128 stands for zero in the data rows.
Each row is a point on one of a few hidden curves, and its group is its curve. There are 2 groups.
Here is the table:
115 108  47 214 140 152 177  61 141 233 138 159
131 127 182  93 113 125 106 186 130  78 131  91
156 133 213  46 140 122 138 149 102  24 123 144
125 126 184  87 120 119  88 189 108  52 135  91
112 136  69 163 151 139 172  79 145 199 113 160
127 109 158 135 129 120 114 148 132 110 129 126
140 124 168 106 123 127 113 134 145  96 130 114
110 142 190  71  95  94  35 192  99  47 127  68
 91 117  47 187 137 133 146  76 145 221 133 137
128 148 231  47 105 117  92 176 107   9 112 100
133 118 172 100 131 119 112 163 130  73 131  97
131 141  71 176 146 150 182  73 133 209 126 170
110 126  37 190 117 138 128  95 146 221 132 120
148 137 225  46 110 112 115 178 116  25 128 123
126 139 128 113 142 125 141 115 132 126 129 161
141 163 208  52 109 100  72 200 115  21 124 111
149 127 176  79 135 138 157 138 114  97 107 152
125 117 151 131 130 127 119 158 122 122 131 120
113 136  72 159 125 112  93 131 133 169 141  95
160 127 207  65 126 126 164 156 120  44 121 145
156 132 147 122 136 124 147 125 123  99 118 148
 98 130  81 163 117 129 105 108 128 191 138 116
111 111  35 195 124 132 134  84 138 224 133 133
 94 119  37 202 120 118 107  95 138 224 137 138
123 118  80 144 122 117 101 113 141 147 129 109
163 132 222  67 134 137 160 170 105  37 106 132
111 121  96 152 116 124 114 130 137 146 148 107
124  98  50 202 150 152 184  74 140 228 147 175
140 146  80 162 131 143 145  83 149 176 130 159
More rows, each followed by its group:
 96 137  48 190 113 135 105 104 140 203 140 107 v
109 125  45 211 134 141 155  81 144 234 130 153 v
124 137  99 138 133 126 146  98 127 158 128 140 z
114 118 181  94 116 113 107 175 134  58 127  96 v
140 127  69 180 148 151 205  80 119 223 127 178 z
147 101  77 170 162 157 204  66 130 213 116 201 z
167 125 196  85 141 137 165 139 124  82 115 161 z
129 129 203  99 126 109  86 171 136  60 134  93 v
103 117  34 198 125 138 130  82 132 231 123 133 v
151 124 207  51 147 135 159 162 115  47 116 137 z
145 128 141 105 148 136 157 114 131 132 116 151 z
 88 124  58 180 108 121  91 116 144 202 136 110 v
131 135  68 154 134 153 144  76 135 174 124 157 z
121 140 176  77 101 103  52 189 106  45 137  59 v
134 117 156 124 124 124 104 149 131 118 139 106 v
126 149  92 149 138 141 151  87 130 172 127 146 z
135 112  70 174 156 148 206  79 128 195 137 173 z
 96 132  69 168 116 124 113 114 137 175 131 114 v
133 120 113 143 126 125 100 123 140 136 128 118 v
132 127 197  80 111 123  73 173 124  51 132  93 v
119 120 110 138 121 135 122 140 139 142 134 113 v
133 118 179  99 124 116 126 173 121  70 132 108 v
164 121 196  78 142 134 169 145 104  67 116 154 z
136 145  95 124 136 129 146  92 126 161 125 151 z
 99 131  36 193 111 119  98  96 117 204 126 118 v
139 131 197  84 102  94  72 176 124  36 138  95 v
147 133 172  99 142 142 151 142 129  82 124 152 z
137 102 132 136 113 120 114 142 125 109 123 102 v
131 106 167  96 117 128 117 170 138  88 139 118 v
152 144 219  54 125 124 145 174 118  20 121 122 z
101 128  49 202 131 126 111  79 141 217 130 104 v
134 151 122 130 141 129 124  94 120 140 116 147 z
115 137  77 160 141 147 173  75 120 199 130 160 z
121 158 173  84 114 101  45 182 120  35 129  72 v
148 131 204  75 151 137 163 150 127  64 119 149 z
